128 stands for zero in the data rows.
Here are some rows, each followed by its group. Rows of different groups can look alike.
[140 106 148 160 171 153 123 178 172 155 130 112 105 110 140 120 145  71
 128 140  60 106 139 129  75 151 179 166  85 141 146 122 122 166 136  73
 103 129 139 103  99 101 155 100 138 184 178 150 152  91 137 110 158  95
  60 149 118 132  79 113 138 129 155 124] d
[174  80 145 144 188 108 139 155 150 140 146 128 101 163 156 130 107 125
 119 168 121 149 156 120 104 187 121 127 149 176  85 118 143 139  77 125
 176 117 132 138 132 105 131 133  95 124 169  93 134  91 129 125 179  70
  81 141  73 139 110 125 100 148 129 129] e
[141 123 167 160 160 126 131 132 197 161 142 121  84 104 125 147 124  56
 137 136  55 112 103 113  45 155 196 187  90 142 147 139 115 171 140  80
 135 135 155  74  97 120 169  94 150 159 180 138 144  97 119  67 159  72
  98 128 129  99  94 102 152 139 155 111] d
[140 129 133 141 141 129 115 128  96  91 116 154 157 145 132 142 110 135
 106 176 162 161 158 158 160 125 114 126 162 119 165 106 147  77 132 156
 120 106 121 154 117 179 180  66  78 157 140 118 136  72 140 162 174  85
 116 148 122 142 122 129  93  98 100 174] d
[ 92 205 114 120  90 136 152 109 171 102 135 111 103 124  75 197  67 102
 162 153 138 144  78 126  90  65 152 159 116 183  88 154  78 163 157 138
 137 189 134  85 122 135 148 110 192 118 141 135 149 171  51  87 117 154
 169 106 193 121 117 141 163 169  71  79] f
[ 87 140 109 134 144 111 106 125 145 146 132 124 125 188 158 114 147 162
 130 147 132 168 141 167 150 153  85 133 138 115 127 118 152 110  87 180
 143  95 128 120 150  86 125 138 148  79  94  99  91 115  89 144 100 107
 108 123 114 148 153 170  72 109 104 176] e
[107 180  49  67 125 124 145 103  76 107 111 111 122 106  53 112 108 118
 113 113 106 132 113 117 175  53  80 113 135 128 188 115  94  75 114 134
  68 103 122 113 137 181  58 116 187 140  55 159 153 186 155 167  73 194
 200 144 160 100 131 165 145  74  84 113] f
[ 72 128 132 154 151  85 207 137 164 131 133 137 160 178 124  90  80 159
  92 152 107 165 154 167 118 171  75 108 150 185 108  56 160 125  80 187
 145 121 132 161 133  63 133 163 147 114  99  65  70 113 120  60 132 122
 122 126 127 125 172 160  49 128  84 143] e
[100 174 127 152 141 122  73  79 101 156 128 104 168  90 102 111 180 109
 101 123 164 118 142 143 150  97  75 127 155  85 118 122 127  62 103 162
  76 102 128 156 133 130  82 147 185 114  73 109  93 166 140 142  85 137
 112 131 126 124 156 185 121  43  84  89] g
[163  91  58 146 112 159 175 128  49 117  41 135  65 135 115 166  97  91
 117  83 150 102 119 119 181  92 123 107 125 105 120 131 125  71 147 141
 126 198  89 124 161 193 164 103  67 113 156 149  86 126  99 197 130 122
 111 140 131 186 176  89 148 180 189 168] h
[186  56 150 109 187 140 140 197 112 116 127 162 160  73 149 106 102  85
  98 145 148 110 185 166 133 194 116  98 111 135 173 100 211 133 102 102
 107  85 106 194 152  95 158 112  88 141 200 135 124  95 162  89 159 135
  65 142 110 145  82  35  80 103 124 179] d
[156 108 112 141 116 116 119 131  84 103 125 122 149 106 149 125 112 153
 111 164 151 151 165 117 151 133 105 141 161  90 145 137 156  65 116 147
 113 121 129 134 147 178 148 103  83 131 152 105 112 123 142 169 167 117
 116 152 100 119 149 108  98  71 104 176] d
[140 137 123 148 115  93 142 149 120  64 123 104 127 126 129 153 141 182
 121 176 145 110 177  95 106 147 113 108 175 155 100 146 157 113  97 121
 159 141 135 134 199 140  83 120  88 117 144  87 110 118 147 107 169  94
 116 126  86 113 171 101 131 168 121 206] i
[181  48 147 108 194 141 137 205 113 118 131 165 169  76 136 105 107  78
  95 145 137 112 189 167 133 183 117  91  98 138 175  91 208 132 103  93
  91  83 104 192 150  88 154 118  94 154 194 136 125  95 171  97 160 142
  59 146 113 150  79  37  79 101 118 179] d
[ 84 122 124 150 165  86 201 162 169 132 138 135 146 178 135  98  95 157
  93 154 101 168 155 154 116 183  88 102 157 192 109  61 154 127  75 169
 150 129 123 155 133  66 131 164 130 114 116  72  86 109 115  64 154 111
 115 135 127 116 161 147  71 125 100 138] e
[103 180 142 168 129 116  66  87 112 157 131 101 146  95 135 125 173 128
 109 137 170 134 144 165 150 128  77 125 171  85 108 132 121  68  94 185
 113  98 126 148 116 122  80 131 174 126  72  99  90 181 145 136 100 122
 116 128 117 131 141 194 116  54  98  99] g
[165  53 141 116 204 148 134 215 126 132 136 162 156  80 140  99 125  80
  87 147 121 128 178 163 130 183 127  87  84 155 180  88 188 140 108  86
  89  79 103 182 130  90 160 104 111 174 185 142 130  83 170 103 176 142
  65 150 108 142  73  51  87 104 129 175] d
[157 188 151 168 112 119 132  89 140 135  63 109 102 127  52 206 116 106
 146 134  67  87 120 139  81 112 179 175 110 167 179 142 100 114 145  73
 122 166 169  84 108 167 188 107 135 169 168 139 201  98 136  88 162 135
 131 105 169  79 142 120 170 143 106  87] d
[ 96 184 111 147 105 132 151 135 165 121 139 129 110 128  95 174  86 120
 135 161 142 136  89 137  97  95 141 140 119 166 110 140  95 146 160 142
 118 169 133 115 124 131 137 103 171 127 141 145 133 149  83 102 109 146
 199 115 172 121 111 143 152 132  90  72] f
[ 81  88  85 129 162 119 139 105 147 140 121 165 138 162  73  86 138 116
 117 114 137 171  99 185 114 134 113  95  87 143 105  73 149 173  90 140
  96  83 134 181  96  80 166 165 138 105 110 154  75  72 122 101  75 152
 124 121 144 170 135 137  86  98  77 145] e
[163 118  99  75  60 170 119 142 111 113 140  84  90 124 159 108  95 176
 193  98 160  59 105 174 190 114 132 149 191 112 110 190 101 127  98 149
 155 147  81 126  84 159  94 198  93  70 100 109 133 174  91 109  84 176
  87 112 115 181 171 142 137 122 154 161] j
[147 127 179 146 131 160  53  81 139 115 140 155 155 166 193 148 149 121
 121 127 162 152 126 155 156 154 142 102 138  76 103 137 139  85 101 154
 130 144 102 135  97 132 127 102 138 121 125  87 107 131 122 182 128 100
 116 114  96 165 141 162 124  94 158 107] g
[150 105 114 114 120  37 167 126  82  98 162 160 178  54 123 134 124 188
  78 180 145  69 193 100 114 145  64 123 197 108 161 129 165  66 166 126
 132 146  94 159 216 121  90 170 106 156 137  82 108 184 163 160 167 170
 120 114 133  42 138 132  68 124  61 124] j
[176 115  69  82  91 118 113 142  72 129 123 102 103 115 146  98 125 167
 127 118 140  50 159 165 169 161  84 137 183  88 114 189 144 107 127 147
 133 125  69 148 167 140  74 232  87  81 114 105 106 193 133 162 119 166
 114 123 111 178 215 138 129  87 167 162] j
[ 67 134 147 162 103 148  75 145 176 120 163 121 152 132 147 121 155 121
 121 157 156 151 109 183 131 169 104 134 120 110 151 115 135 144 141 193
 129  97 166 140  91  81 164 101 155 158 120 114  62 116 119  52 111 111
 154 142 124 128 113 175  90  99 115 141] d
[149 121 126 139 133 125 113 129  91  97 120 140 150 138 143 136 108 142
 106 171 158 160 158 144 156 131 109 135 163 103 154 123 149  72 121 163
 114 112 121 144 127 182 167  79  83 148 147 113 125  94 136 165 167  96
 114 154 113 138 135 128  96  88 105 176] d
[186 123 126 125 130 131 150 103 115 126 149 123 152 125 173 133 165 130
  99 120 111 166 129  95 130 107 130  93 106  88 189  95 158 103 125 104
 145 107  84 164 141 165 175 104 102 165 122 142 143  97 193 150 123 126
 146 116  59 129 100  86 112 174 162 152] h
[144 144 109  71 127 112 138 167  90 133 126 141 164  68 111 118 123 150
 132 114 101 127 134 121 177  89 117  94 106 110 198  97 127 119 168  96
 109 111  79 120 140 128  84 115 120 160  73 159 139 165 157 151 130 177
 149 151 113 110 130  76 121  91 153 105] k
[185  81 152 139 173  78 140 138 132 117 142 105 104 152 160 140  99 136
 104 153 119 139 162  84 102 185 112 136 168 184  90 128 136 138  63 117
 180 133 141 130 159 110 125 109 101 130 167  77 116 100 131 132 195  60
  77 152  72 122 129 118  91 153 113 139] e
[146 144 112 137  90 146 129 140 134 174 166 122 122 132 134 141 126 139
 160 132 136 125  95 154 130 108 140 151 136 109 132 165  86 150 178 142
 140 119  93 118  87 139 118 157 138 120 138 137 152 145 120 152  99 153
 114 129 142 131 118 169 138 118 132  83] j
[ 88 184 136 136 115 129 142 116 186 112 149 134 109 136  99 195  76  97
 128 179 141 138  89 140  70  80 154 136 121 176  91 140  98 157 142 150
 130 185 145 100 129 128 148  92 189 142 146 124 131 167  78  92 120 142
 195 106 166 126 101 158 138 144  74  79] f
[149 170  79 149  87 168 202 111 108  93  44 113  80 131  62 199  77  89
 150  88 153  87 113 116 165  96 136 144 104 166  98 109 104  94 143 132
 149 218 124 108 128 177 199 100  87 144 151 154 120 102  67 134 122 128
 138 102 193 153 168 116 161 225 123 118] h
[155 147 115  55 117 132 129 146  98 114 139 150 197  55 105 111 123 140
 122 113 114 113 134 114 186  76 117 105 106  99 188  81 135 111 180 104
 103 114  86 134 148 137  67 116 133 141  66 154 120 176 150 147 125 189
 151 140 101 111 132 111  99  80 143  73] k
[120 111 148  98 106  65 130 180  98 119 139 157 194  48 145 119 120 160
 120 140 149 113 176  79 154 110 112  85 141 101 175  83 152 126 182  96
 118 115 113 147 162 110 107 122  69 155 101 113 116 178 169 131 179 149
 145 160 112  54  70  90  83 134 106 119] k
[ 76 134 136 159 163 106 104 186 149 128  91 129 124 101 123 133 210 139
 140 132 129 126 167 131  90 130 153 114 116 119 168 107 116 128 144  93
 103  80 116 115 113 144 105 131 111 152 144 131 150 108 186 117 128 123
 160 135 144  98  98 112 163 132 153 128] i
[ 98 131 135 139 135 126 129 115 136 180 149 101 118 157 107 107 129 100
 151  88  92 120 111 126 138  96 121 169  87 156 108 141  78 162 132 134
 124 104 138  88  97 120  90 192 177 133  78 178 139 108 101 172 106 163
 104 124 148 165 158 137 113 112 113  91] e
[158 125 198 115 139 157  72  70 139  95 179 167 178 185 186 142 158 144
 104 148 162 185 135 141 148 159 136  94 143 102  86 134 155  98  98 169
 117 130 128 169 122 101 134 111 139  94 116  95 141  98 138 158 136 104
 111  89 100 153 117 159 121 113 110 155] g
[ 82 183 113 164  39 172 151 113 133 118 108  58  86 109 124 164 121 123
 199  60 144 115  68 108 160 117 148 204 111 145  68 154  70 140 163 169
 163 176 140  80  88 136 142 133 153 113 131 160 118 120  27  83  86 150
 139 140 197 113 154 167 166 196 120 105] h
[175  88 201 147 185 147  95  96 127 129 145 188 135 183 166  61 121 159
  86 178 125 205 167 130 105 160 133  89 163 142 103 150 150 126 118 166
 162 111 168 176 119 124 155 121 110 109 122  96 163 100 136 130 145  75
 124 135  98 164  69 119 136 123 111 165] g
[174 140 216 153 156 150  76  98 129 145 178 132 136 192 167  84 151 151
 105 154 119 201 113 117 100 143 140  72 154 141 138 178 146 121 126 139
 151  85 156 161 112 160 116  91 118 120 123  85 146  96 148 109 157  95
 157 174  69 149  75 129 156 109 116 147] g
[ 72 188 113 176 132 110 146 131 130 133  62 111 110 134  68 166 176 141
 165 111  98 114 117 130  99 103 150 137 118 140 154 108 105 121 138  93
 104 109 133  88 130 159 125 130 138 133 124 135 191 135 163 120 144 159
 207 121 169  79 159 146 190 128 128 102] i
[154 118 133 115  89 104 109 167  90 133 105  89 139  94 169 121 100 181
 135  95 157 131 149  99 163 141 115 128 176 109 108 178 161 117 127 143
 167 140 100 115 172 137  87  97  93  77 113  96  77 201 145 123 140 132
 129 138 130 111 150 103 107  91 153 144] k
[ 80 174 147 171 144  93 144 132 158  97  73 118 123 120 102 192 180 156
 156 148  92 111 150 132  64 130 177 155 127 140 142  89 111 122 116  93
 128 133 127 106 129 177 139 109 137 149 137 120 156 117 158  83 144 116
 178 104 153  93 132 153 188 144 146  97] i
[179  99 151  89 100 241 120 144 104  75  95 146 105 156 140  67 115 148
 183  61 199 110  54 128 201 184 159 145 132 112  81 190 124 167  82  92
 158 185 226 105 130 139 157 128  42  52 121 158 136 124  68 108 166  82
 118  86 159 123 114 137 177 125 232 127] f
[143  85 144 148 191 107 159 165 151 143 141 151 118 158 135 122 109 129
 107 161 107 172 158 134 110 170 116 118 152 178  98  86 134 146  72 128
 162 114 120 148 123 103 145 130 114 129 151  86 126  93 126 108 179  80
  92 145 101 125 106 131  93 128 111 139] e
[168 104  88  98 114 110 122  84  88 107 142 168 146 113 131 132  99 158
  89 151 181  63 145 145 145 137 106 117 180 116 132 159 140 116 148 150
 154 184 104 171 176 138 133 151  88 106 158  81  61 158 124 157 134 102
 133 102 132 146 209 134  81 149 144 172] j
[142 178  85 148  73 174 203 109 111  93  45 106  80 128  57 200  74  91
 158  82 150  86 106 114 166 102 144 152 103 172  95 112  98 103 144 134
 155 218 129 103 128 175 198 109  96 140 151 157 125  98  60 124 116 138
 143 104 203 145 166 120 163 226 116 109] h
[162 105 121 100  97 109 107 153  86 122  93  89 131 100 173 131  99 183
 142 104 158 135 143  95 168 134 130 126 182 105 103 184 155 123 121 142
 183 155 102 110 164 141 101  81  88  74 121  86  83 192 129 129 136 123
 137 142 132 116 146 109 108  94 162 148] k
[189  91 138 113 135 125 148 113  85 118 123 129 150 110 161 132 166 109
  97 123 127 156 160  89 137 108 117  89 120  71 176  89 157  83 131  97
 128 114  73 167 167 152 169 137  74 150 141 148 159 126 188 170 104 129
 151 125  61 130  95  72 106 172 165 139] h
[119 121 191  50 130 171  75  69 157 139 170 138 170 191 128  89 154  92
  86  87 127 146 129 123 114  79 127  85 100 137  86 126 134 115 130  88
  87 107 199  98 144 161 132 128 148 123 136 136 150  87 127 183  96 117
 173 124  77 160 103 114 150 125 139 155] g
[130 152 103 116  88 143 126 132 120 172 173  85  82 129 122 113 102 143
 174 121 136 113  99 115 130  97 157 172 134 106 110 196  55 145 199 144
 164 152  74 106  88 128  90 165 148 114 169 134 160 148 106 160  78 119
 115 130 166 121 140 165 137 129 150  76] j
[ 75 182  98 167 132 121 137 141 114 136  67 121 110 140  59 151 171 137
 165  98 109 120 115 126 118  84 135 126 119 135 159 108  98 112 144 105
 100 101 131  86 127 154 116 131 136 126 116 143 195 137 169 137 128 169
 211 134 170  79 154 136 182 116 120 107] i
[ 88 191 107 160  42 176 161 110 130 111  98  66  80 109 107 179 114 118
 196  64 146 111  70 106 160 116 155 200 105 156  72 148  71 138 159 164
 163 186 143  78  96 139 159 130 145 117 133 157 120 116  25  85  92 152
 142 135 204 114 158 158 169 208 116 105] h
[161 116 189 114 131 159  70  73 137  95 163 179 181 175 194 153 155 130
 106 135 165 173 130 148 158 162 145  97 136  82  93 132 155  83 101 163
 122 139 113 158 118 113 132 100 136 105 127  92 122 111 131 176 129 108
 118  84 105 156 130 165 120 108 139 128] g
[110 144 101  92  95 173 104 126 132 148 148 103 109 144  99 110 107 104
 140 114 115  80 123 154 143  75 112 146 138 140 135 144 111 129  89 126
 117 117 139  82 121 144  98 165 165  88  98 164 134 168 114 142  87 161
 129 124 108 204 145 115 168 108 138 121] f
[ 79  91  96 151 169 119 128 144 153 181 120 154 121 162  94 104 157  99
 121 120 121 163  95 206 108 143 110 104  88 152 112  84 151 178  89 137
  96  64 118 160  81  81 136 188 147  96  94 168 101  89 113 104  88 189
  97 126 148 177 148 137 104  97  93 118] e
[151 134 135 116 120 110 133 149 111  59 136  95 115 124 141 157 128 174
 126 168 158  79 168 115 121 142 111 118 180 139  92 155 170 128  91 123
 161 142 134 135 194 138  87 125 100 107 180  89 107 128 146 115 166  93
 112 153  84 113 156 108 130 173 136 181] i
[162 109 126 104  92 108 105 158  89 123  98  83 130  96 171 128  99 185
 142  97 162 132 143  95 166 136 127 123 180 109 103 181 154 120 117 143
 181 154 105 113 162 142  95  83  93  70 118  89  81 196 132 124 135 124
 135 140 133 117 149 110 112  95 160 146] k
[129 172 140 127  99 147 110 116 160 135 182 132 140 141 126 160  91 133
 153 161 153 131  91 138  97 102 160 140 132 125 112 171  93 150 181 154
 157 155  91 126 103 153 150 132 151 129 147 100 131 136 107 131 109 136
 139 110 168 105 116 186 114 131 107  83] j
[144  94 125 124 163 140 162 176 149 174 156 100 106 129 160 125 176  62
 138  68  51 126 142  96  96 137 164 138  58 104 150 133 101 163 160  33
 101 109 101 105 114 119 158 149 117 166 142 184 179  89 158 158 155  92
  81 159  79 120  63  55 158 191 180 122] h
[ 74  92  88 141 169 126 136 138 154 162 126 166 135 166  77  99 149 106
 123 121 136 167  90 203 106 142 111  96  88 149 105  75 159 180  86 139
  96  72 130 179  80  76 153 182 149  93 107 171  86  74 113  90  77 185
 106 122 150 178 142 142 100  96  79 131] e
[109 132 115 120 159 100 147 137 157 142 110 124 114 186 157 110 123 148
 121 138 106 149 153 174 129 147  81 118 133 138 129 112 157 125  80 153
 128 108 130 127 161  77 126 146 135  87 106 100  84 110 106 140 129 113
 105 122 117 144 143 149  77 131 106 174] e
[190  90 146 111 140 126 154 115  96 122 127 135 151 110 158 130 157 109
  92 125 125 160 163  92 134 116 117  85 114  85 176  86 158  92 132  90
 129 108  80 170 160 157 179 124  82 164 135 143 164 121 196 161 114 118
 153 113  70 129  89  66 105 181 166 138] h
[104 116 145 159 121 151  64 117 148 125 162 125 140 132 160 100 161 118
 118 152 152 132 115 169 141 168 111 129 114  99 159 113 138 137 135 172
 113  77 166 144  89  84 155 109 142 166 122 131  87 118 149  94 122 106
 137 143  96 134 121 169  84  98 122 141] d
[106 112 101 137 143 123 136 116 134 173 120 135 131 156  86  97 134 106
 128 101 101 145 105 172 134 106 103 128  86 150 116 104 116 169 113 130
 101  82 122 136  93 107 108 186 160 110  80 186 103  88 121 139  89 173
 102 121 142 186 159 137 108  98 101 110] e
[123 113 119  96 112  69 130 146  90 109 128 156 183  62 147 158 117 172
 126 148 143 127 162  68 142  93 129 104 142  96 161 101 147 125 185 110
 141 145 120 148 166 121 134  89  99 129 114 104 112 168 142 148 145 150
 148 148 125  65 101  83  97 129 121 113] k
[104 118 107 140 140 127 133 116 134 174 124 126 131 157  91  95 132 108
 136  98  99 139 106 164 137 100 110 135  86 152 116 109 112 170 116 130
 108  85 124 130  93 111 101 187 166 114  77 183 107  89 114 146  92 174
 100 118 139 186 158 140 110 102 102 111] e
[162 134  70 156 101 171 193 121  80 101  36 129  76 140  87 182  85  89
 131  85 156  91 122 123 169  84 140 125 117 138 112 116 118  80 140 128
 138 217 110 118 136 180 188  91  74 133 155 152  99 106  77 161 138 124
 113 124 159 177 173  93 155 205 157 146] h
[ 85 170 146 172 145  93 140 134 162  91  72 127 119 113 113 190 172 159
 146 151 101 116 152 127  66 137 170 148 131 142 138  81 119 122 110  97
 128 130 128 115 131 186 131 102 142 150 134 117 146 113 154  78 149 113
 183  97 153  90 120 153 178 144 141 103] i
[ 86 130 112 135 157  96 159 144 162 133 115 128 128 184 145 115 125 153
 120 131 103 138 156 180 132 144  84 118 137 142 120  94 155 131  69 155
 127 107 150 138 147  72 128 145 148  93 111  99  70  97 106 118 137 121
 110 132 128 134 147 173  71 127  94 175] e
[161 100 151 160 149  58 159 129 151 140 128 142  94 142 145 153 124 135
 107 146  79 147 151  78  87 166 133 160 163 197 105 111 110 139  70 108
 178 154 136 117 138 107 106 138 136 157 111  95 130 131 126 139 187  64
  93 125 112  98 164 150 103 121 117 145] e
[148 154 101  86 108 131 149 132 116 132  88 148 153 108  83  80  85 136
 136  79 113 141 108 136 168  89 108  98 120 144 168  87 142 122 159 102
  97  96  98 140 113 166  88 107 131 144  66 181  87 146 146 120  90 200
 148 129 106 134 134  97 133  92 130 130] k
[174  90  90  89 101 136 117 125  81 116 126 122 108 119 152  88 109 169
 134 107 178  29 134 173 187 133 116 135 197 105 123 188 120 122 115 140
 172 163  81 138 134 160 105 187  69  92 119  83  76 197 119 144 136 123
 121 107 117 191 219 144 108 113 186 186] j
Which 4 groups are nearest to each row below, nearest first, going by the distance to the group's nearest row?
[152 151 221 153 157 181  61 107 125  81 209 155 179 218 214 122 149 130
 127 117 167 210 134 115 161 149 142  89 154 104  83 156 154  88 127 168
 106  99 120 157 113 128 103  79  99  84 127  86 128  61 132 156 128  91
 160 121  99 157  71 136 153 132 124 135] >> g d e h
[154 110 113  90 133 116 131 129 103  98  88 130 126 117 115 161  75 165
 155 135 157 131 130  71 153  93 157 115 155 114 121 144 147 137 133 119
 182 187 139 118 155 137 154  51  90  94 134  93 127 159 110 102 125 104
 121 144 149 106 108 110 140 152 148 151] >> k i d j
Which 4 groups are nearest to each row below, nearest first, going by the average distance to the group's rows?
[135 142 103 120 104 161 149 146 138 119 131 154 124 140  92  98  94 109
 132 112 144 129 101 141 129 123 132 126 108 157 118 138 113 154 117 116
 107 151 166 135 122 112 146 137 144 112 131 165 144 137 109 112 100 131
 149  94 143 153 114 101 150 134 119 107] >> f e i k
[120 144 147 155 161  68 119 178 140 159  73 115 106 131 190  96 152 140
 123 113 106 145 147 142  81 147  91  89 156 132 138 125 142  95 131 126
  93  93 137 123 125 106  83 109 153 168 101 131 164 158 146 157 155 193
 102 159 148  93  78 158 135  82  54 135] >> i e k g
[ 77 186 104 172 130 113 142 132 120 136  70 116 111 139  59 157 171 139
 165 105 102 115 117 125 110  92 145 132 115 136 154 113  99 116 141 101
  98 104 133  85 127 154 123 132 133 129 122 140 193 137 165 129 135 164
 211 130 171  79 152 141 185 121 123 106] >> i f k h
[132 131 125 134 151 109 118 198 123 168 110 109 149  95 141  96 115 127
 131 109  87 117 143 106 138 137 132 105 101 118 177 124 142 146 126  61
 110 103  88 116 131 119 103  92 109 146 109 137 117 156 154 112 145 127
 100 141 117 138 122  73 150 145 195 139] >> k i d e
Group e spreads out most along one direction. Which 3 other groups' directions of most spread are closest to that one, closest first?
i k g
Which 4 groups are nearest to each row below, nearest first, going by the distance to the centre of the group?
[176  88  87  89 100 135 116 120  77 116 126 121 112 116 144  91 103 169
 125 109 179  27 135 168 186 128 113 133 199 104 123 194 119 116 117 137
 170 167  83 139 140 157 102 183  66  90 125  82  69 189 118 149 137 120
 125 110 122 190 225 140 107 111 191 184] >> j k h g
[148 120 125 143 126 118 118 127  90  97 121 131 150 126 150 138 115 145
 105 170 155 163 159 134 160 130 107 136 158 101 148 128 151  65 116 158
 116 113 125 142 132 182 161  83  85 141 145 112 122 101 140 166 168  99
 117 151 106 133 142 123  95  82 103 177] >> d g k j
[109 145  89  92  94 174 109 125 124 136 148  86 104 137  99 120  90 107
 157 103 116  84 124 142 147  63 115 146 141 141 131 156  98 124  96 130
 129 127 128  77 115 151  94 164 164  83 100 155 142 176 104 144  76 164
 128 131 117 198 147 109 171 117 133 114] >> f j h k
[ 99 126 151 146 129 163 112 131 137 134 147 168 153 135 105 141 131 117
 102 179 166 159 122 193 153 112 119 104 110 121 180  99 135 115 154 155
 102  98 169 154 107 125 172  82 115 186 153 129 132 118 134 123 139 121
 179 141  96 157  96 125  91  99 111 120] >> d g e f
[158 145 138 121 130 100 107 185 116 190 120 114 151  77 140  89 126 123
 127 109 101 105 137 123 140 122 118 116 121 111 175 132 162 130 136  90
 125 106  78 115 139 141 100 106  92 151 112 134 113 164 182 141 142 121
 110 134  95 151 152  62 142 112 199  93] >> k d j i
[132  94 137 148 181 105 168 167 151 137 138 146 118 157 130 127 111 134
 108 163 114 172 157 137 119 164 110 119 148 176  98  84 136 143  76 126
 157 111 119 148 124 101 144 131 118 129 148  85 117  94 124 105 175  87
  94 151 105 125 116 135  91 126 114 139] >> e d g i
Which 3 other groups have their centres nearest to the centre of group h, nearest first?
f i d
Group h spreads out most along one direction. Which 3 other groups' directions of most spread are closest to that one, closest first?
d j g
Which 5 groups are nearest to each row below, nearest first, going by the distance to the centre of the group?
[154  54  94 158 104 158 131 114  64 129  59 141 108 134 158 139 141  83
 103  88 141 101 113 111 169 123 122 122 123  57 124 130 149  71 138 147
 105 167  89 146 158 152 145 130  95 104 163 129  76 123 112 200  93 151
 127 148  93 174 169  99 131 139 216 147] >> h j k d g
[119 139 156 164 173  67 120 189 150 176  73 101 108 130 189  89 164 126
 124 104  73 139 157 140  68 153 103 105 137 132 135 133 125 105 124  96
  85  94 138 109 108 110  83 112 163 182 107 132 179 151 156 163 154 175
 101 166 147  90  76 148 153  87  73 129] >> i d e g k
[128 135 143 116 121 108 129 155 124  65 132  83 124 119 149 149 147 154
 140 148 149  87 170 103 113 146 130 132 161 128 108 144 159 137 113 118
 146 132 133 133 181 133  95 135 109 126 182 105 118 128 149 128 156  96
 108 153  85  99 126 115 140 172 138 135] >> i d j k h
[159 117 191 115 133 159  71  76 139  94 167 176 177 177 195 150 155 136
 107 136 167 180 131 150 156 161 140  98 142  89  93 132 157  83  98 168
 123 136 120 159 119 107 134 101 135 101 119  94 128 112 131 169 132 106
 116  80 104 155 126 163 123 107 133 136] >> g d e j k
[114 116 149 154 115 156  65 121 137 130 160 135 141 136 165  98 163 123
 124 146 144 125 117 158 146 168 117 136 114  99 157 117 144 138 136 166
 109  75 161 145  90  89 147 118 137 164 118 142  98 118 147 107 124 111
 136 142 101 130 128 175  85  86 130 143] >> d g e j k
[ 90 120 144 157 120 151  69 140 172 122 161 117 135 129 158 105 153 111
 109 168 151 142 116 187 129 168 106 121 118 112 160 108 141 144 132 175
 124  87 170 150  94  84 164  87 145 168 131 117  70 128 139  65 120 110
 154 146  85 139 102 161  79 117 122 136] >> d g e i f
[ 97 133 142 137 137 118 130 108 147 179 160  93 108 153 116 128 128  94
 158  99  83 117 111 110 128 101 138 178  81 164 103 150  67 163 135 126
 130 120 142  76  99 125 101 190 175 144  97 169 164 115  94 184 126 147
 103 122 155 143 151 130 122 127 120  82] >> f e h j i
Group d spreads out most along one direction. Which 3 other groups' directions of most spread are closest to that one, closest first?
j h i
Which 5 groups are nearest to each row below, nearest first, going by the average distance to the group's rows?
[152 146 150 141  84 100 121 177 111 155 101 100 149  79 166 105 104 169
 135 101 149 133 148 114 150 141 104 126 172 111 121 161 177 105 119 136
 159 126  86 128 178 133  79 121  84  93 104 115  89 207 154 115 149 129
  99 122 104 114 151  99 107  87 140 130] >> k j i g e
[139 135 122 150 116 105 136 150 117  60 118 101 124 130 135 156 137 188
 127 175 149 107 175 103 106 145 118 105 180 142  99 153 162 128  95 119
 162 144 143 136 197 133  89 119  76 109 152  91 115 113 143 101 173  95
 121 128  91 121 171  93 138 172 129 203] >> i k e j d
[128 151  97 120  90 144 126 132 116 177 169  82  78 126 118 113 103 143
 181 118 134 117  96 116 134  90 156 171 131 106 114 197  52 149 200 140
 163 154  75  99  88 125  88 165 146 114 168 137 162 154 102 163  83 119
 119 132 164 120 140 161 142 131 148  76] >> j f k i h
[157 113 185 138 163 140  98 102 129 113 141 172 144 175 167 104 137 161
 105 162 126 202 159 122 112 119 143  98 161 132 105 143 135 118 120 145
 148 124 164 160 120 135 139 109 130  96 119  93 167 117 123 141 140 108
 109 156 115 155  63 139 126 116  96 164] >> g e d i k
[108 178  45  71 121 114 148 107  73 106 110 113 116 103  51 120 106 124
 106 121 112 137 116 116 178  54  82 109 140 130 187 117  98  64 110 134
  64 108 120 122 143 185  64 106 183 144  58 149 149 189 158 170  79 185
 203 142 161  96 132 162 142  75  81 123] >> f k i j g
Which 3 other groups have their centres nearest to the centre of group f, nearest first?
h i j
Which 3 other groups have their centres nearest to the centre of group e, nearest first?
d g i
